In the rows, 128 means zero.
The same turns and mirrors carry the whole set onto itself, and each row onto the other rows of its family. Which rows share a family with each named row? Give them in list order.
These 15 rows form 3 families of 5 rows each.
K_587: [119 141 115 135 110  96 128 120 133 119 100 131 136 115 101 109 114 130
 127 102 168 143 102 151 106 151 165 108 127 142 134 110 149 146 108 108
 136 133 127 108 156 172 114 137 159 118  94 125 150]
K_124: [119 141 143 152 127  96 123 134 120 109 131 138 117 107 110  98  84 119
 147 109 167 140 129 150  99 140 165 113 133 142 146 122 156 135 115 106
  94 146 114 137 139 135  99 133 170 115 127 102 111]
K_47: [131 169 118 160 149 132  97 102 161 101 123  90 128 148 121 118  98 148
 138 144 152 136 162 163 107 127 137 134 153 155 128 104 147 156 113 133
 123 124 146 154  96  94  99 162 186 123 133 111  97]
K_125: [115 130 109 104 115 107 121 107 126 123  98 119 119 137 131 140 132 117
 104 101 151 139 112 156 120 129 152 127 159 142 113 100 155 150  94 111
 155 117 149 130 173 142 120 148 144  84  96 111 124]
K_52: [113 122 122 139 129 125 129 117 157 120  90  93 116 143 142 133 129 129
  95  99 174 116 132 162 104 136 138 154 191 162 124 121 162 175 113 121
 137 119 182 157 137 111 109 143 177 123 126 151 116]
K_753: [121 168 109 152 133 110 122 106 119  94 146 122 105 101 143 105  77 121
 133 114 158 146 134 150 111 105 149 110 125 153 140 117 150 135  90 124
 114 135 137 126 136 116 122 163 159 109 115 104  63]
K_576: [ 98 129 125 151 106 127 120 165 145 118 143 138 112 131 113  78 118 137
 110 107 150 140 124 145 110 158 144 141 128 145 178 130 165 140 124 120
 104 131 149 128 135 160 132 117 168 154 127 147 130]
K_233: [114 127 135 162 100 122 116 131 148 131 123 111 131 121 108  92 114 152
 100 131 177 118 132 162 118 134 149 119 157 169 136 112 144 158 130 122
  95 151 130 154  88 149 112 154 194 136 144 151 117]
K_546: [135 161 114 143 109 127 121 116 161 124 117 104 148 150 139 142 120 168
 128 135 156 134  97 144 110 136 146 128 133 158 141  90 166 135 120 116
 143 116 165 126 127 146 106 152 188 143 130 154 142]
K_270: [101 150 102 122 130 129 119 139 150 113 120 117 119 156 115 110 134 141
 118 117 132 148 128 143 111 158 146 145 141 126 156 111 165 146 119 129
 156  94 163 116 166 140 132 113 150 145 109 140 155]
K_979: [100 145 109 123 121 108 128  98 116 105 114 112 101 102 158 112 120 119
  80 103 152 135 132 159 122  84 153 107 141 137 107 127 151 165  95 125
 135 129 145 135 157 115 122 161 146 101 115 121  82]
K_586: [ 81 130 103 117 124 137 108 126 135 111 120  98 103 150 113  92 148 118
  77 112 134 136 165 173 125 134 134 139 170 134 128 121 152 172 108 145
 148 101 157 141 152 120 143 127 140 128 107 138 111]
K_420: [ 87 162  99 134 109 145  94 119 119 102 156 110 103 134 133  88 136 139
  88 142 117 145 163 154 135 103 135 112 121 142 139 115 154 150 104 149
 134 112 141 138 131 128 145 148 155 144 126 135  74]
K_89: [110 159 123 159 114 137  81 147 143  98 154 118 116 152 126  77 106 124
 124 121 128 149 140 171 114 128 132 143 111 145 171 131 171 139 114 142
 100 121 144 147 124 112 119 138 174 141 137 113  93]
K_132: [100 158 101 142 139 133 144  96 144 109 121  99 105 101 142 127 129 174
  92 140 156 125 158 125 119 110 143 111 162 159 122 103 142 161 110 119
 147 131 162 134 111 135 128 159 170 145 128 163  94]

Which other rows belong to the same family as K_753? K_587, K_124, K_125, K_979
Which other rows belong to the same family as K_52? K_47, K_233, K_546, K_132

The same turns and mirrors carry the whole set onto itself, and each row onto the other rows of its family. Which rows share a family with each named row? Give them in list order.
These 25 rows form 5 families of 5 rows each.
K_466: [128 126 115 122 132 148 119 116 118 145 121 142 113 130 146 158 153 105
 132 120  90 109 149 157 125 150]
K_192: [165 129 132  85 128 109 109  98 124 122 127 130 113 111 147 125 130 136
 112 109 133 144  92 151 122 117]
K_858: [124 146 121 110 141 108 141 101 137 110 100 155 142 105 137 118 120 125
 122 144 161 100 127 135 151 155]
K_60: [112  98 148 133 115 142 140 147 102 131 134 139 105 119 157 133 135 126
 124 114 138 117 169 153 138 110]
K_338: [107 138 124 114 149 127 142 113 144 119 108 129 138 131 133 113 138 135
 122 120 176 108 118 126 166 141]
K_32: [131 104 116 145 118 133 113 110 138 125 130 145 109 144 132 169 145 120
 128 140 101 122 155 138 110 160]
K_572: [149 121 140  76 128 125 116  82 139 106 130 120 131 121 142 119 119 127
 105 114 142 155 115 138 123 143]
K_721: [134 123 113 155 123 127 130 104 127 120 134 152 110 139 146 140 137 114
 140 145  96 133 132 151  97 153]
K_903: [122 132 124  98 129 121 128 107 135 119  98 134 114 133 148 109 159 119
 124 127 160 107 127 105 169 142]
K_241: [140 122 159 110 128 143 134 116 113 114 120 118 107 155 110 141 106 126
 117 145 103 126 104 106 133 113]
K_701: [129 116 150  95 122 109 133  99 148  86 127 119 123 113 154 128 129 122
 109 104 149 146 112 132 100 140]
K_284: [114 121 164 141 109 141 151 144 117 146 120 130 111 117 156 123 118 113
 140 107 136 118 159 128 118 119]
K_685: [173 142 159 137 109 136 123 108 140 115 107 127 118 152 126 168 121 138
 126 133 113 110 123 110 130 124]
K_658: [165 127 140 119 105 151 128 108 123 117 126 113 125 145 117 152 108 142
 129 153 105 131 123 112 124 112]
K_594: [143 111 161 152 130 126 138 145 126 133 129 131 137 113 173 122 142 130
 128 119 148 116 155 152 149 113]
K_510: [135 120 130 137 108 147 110 105 129 123 128 132 101 107 130 141 137 120
 139 150 118 109 162 159 109 168]
K_244: [127 144 142 125 117 143 145 151  90 120 135 126 123 114 147 114 117 138
 128 115 146 100 162 149 145 124]
K_666: [129 133 109 145 129 140 121  94 110 141 128 145 114 134 134 157 138 117
 143 143 106 110 164 144 105 141]
K_43: [147 132 147  83 111 112 121 101 139 109 123 101 136 105 118 104 117 132
 101 106 121 128 130 140 117 138]
K_252: [110 133 159 132 125 137 143 141 125 141 117 135 130 111 161 122 134 138
 138 119 149 115 172 164 128 114]
K_238: [156 122 148 116 122 124 119 125 135 132 125 133 126 153 105 156 101 143
 110 129 108 136 108 115 133 113]
K_22: [128 127 137  82 109 104 125  88 147 108 117 141 115 114 138 116 125 131
 102  86 131 145 119 129 122 131]
K_899: [108 130 120 134 138 111 141 117 132 106 105 161 113 131 149 113 133 138
 115 136 166 112 126 128 168 125]
K_987: [162 135 145 118 119 130 114 124 113 120 138 127 141 152  92 151 115 129
 130 160 125 116 120 123 127 135]
K_155: [100 138 109 122 163 115 136 139 136 129 103 137 121 134 148 114 128 124
 117 140 157 115 114 125 149 140]

Which other rows belong to the same family as K_192? K_466, K_903, K_685, K_594
Which other rows belong to the same family as K_60? K_32, K_238, K_22, K_899
Which other rows belong to the same family as K_155? K_721, K_241, K_701, K_284
Which other rows belong to the same family as K_572? K_338, K_658, K_666, K_252

The same turns and mirrors carry the whole set onto itself, and each row onto the other rows of its family. Which rows share a family with each named row? Give them in list order.
These 20 rows form 5 families of 4 rows each.
K_577: [122 158 149 130 106  94 128 164  92  97 131 104  93 117 129 116 170 105]
K_79: [ 97 114 123 119 116 127 134  90  92 117 147 104 114 154 143 143 149 113]
K_766: [ 94 118 122 120 112 124 134  87  90 114 138 102 116 159 137 136 152 109]
K_434: [124 187 112 134  88 144 147 128 107  99 109 135  99 111 122 112 149 105]
K_656: [117 180 125 129  86 144 141 137  97 102 100 140  99 112 125 106 147 112]
K_442: [118 157 123  80 118 129 162 104 124 138 140 111  96 156 163 132 147 121]
K_399: [122 179 114 125  91 150 145 137 107  95 110 144 100 105 131 112 151 105]
K_531: [119 155 128  73 115 126 165 115 117 142 142 110  97 154 162 128 139 115]
K_211: [ 93 119 123 120 113 128 138  85  86 120 138 100 114 149 132 147 154 107]
K_166: [119 161 123  84 117 130 168 110 119 148 146 104 101 148 162 133 144 124]
K_868: [126 159 145 128 103  95 137 165  87 100 130 100  93 118 122 124 172 101]
K_601: [ 90 125 117 122 118 133 132  87  85 124 149 108 116 151 145 140 154 110]
K_179: [117 160 146 128 106 108 138 174  93  98 130 101  91 114 129 128 172 112]
K_713: [118 165 151 134 102  95 140 162  94 101 139 102 100 114 133 125 177 106]
K_290: [124 185 117 126  84 142 146 139 101 106 111 138 100 104 124 112 144 105]
K_471: [126 182 114 127  89 148 147 137  99 104 110 138 107 102 134 111 151 106]
K_411: [114 161 120  78 115 121 158 108 120 144 146 110  90 158 157 143 149 118]
K_611: [119 162 147 132 106 104 135 164  89 101 132 100  98 110 124 118 178 102]
K_802: [101 109 118 115 116 136 130  92  88 117 138 103 116 146 136 141 154 113]
K_394: [119 157 119  82 114 129 165 113 127 139 146 107 100 152 166 136 149 124]

Which other rows belong to the same family as K_471? K_766, K_868, K_394
Which other rows belong to the same family as K_577? K_399, K_211, K_166
Which other rows belong to the same family as K_601? K_656, K_179, K_411
Which other rows belong to the same family as K_611? K_79, K_442, K_290

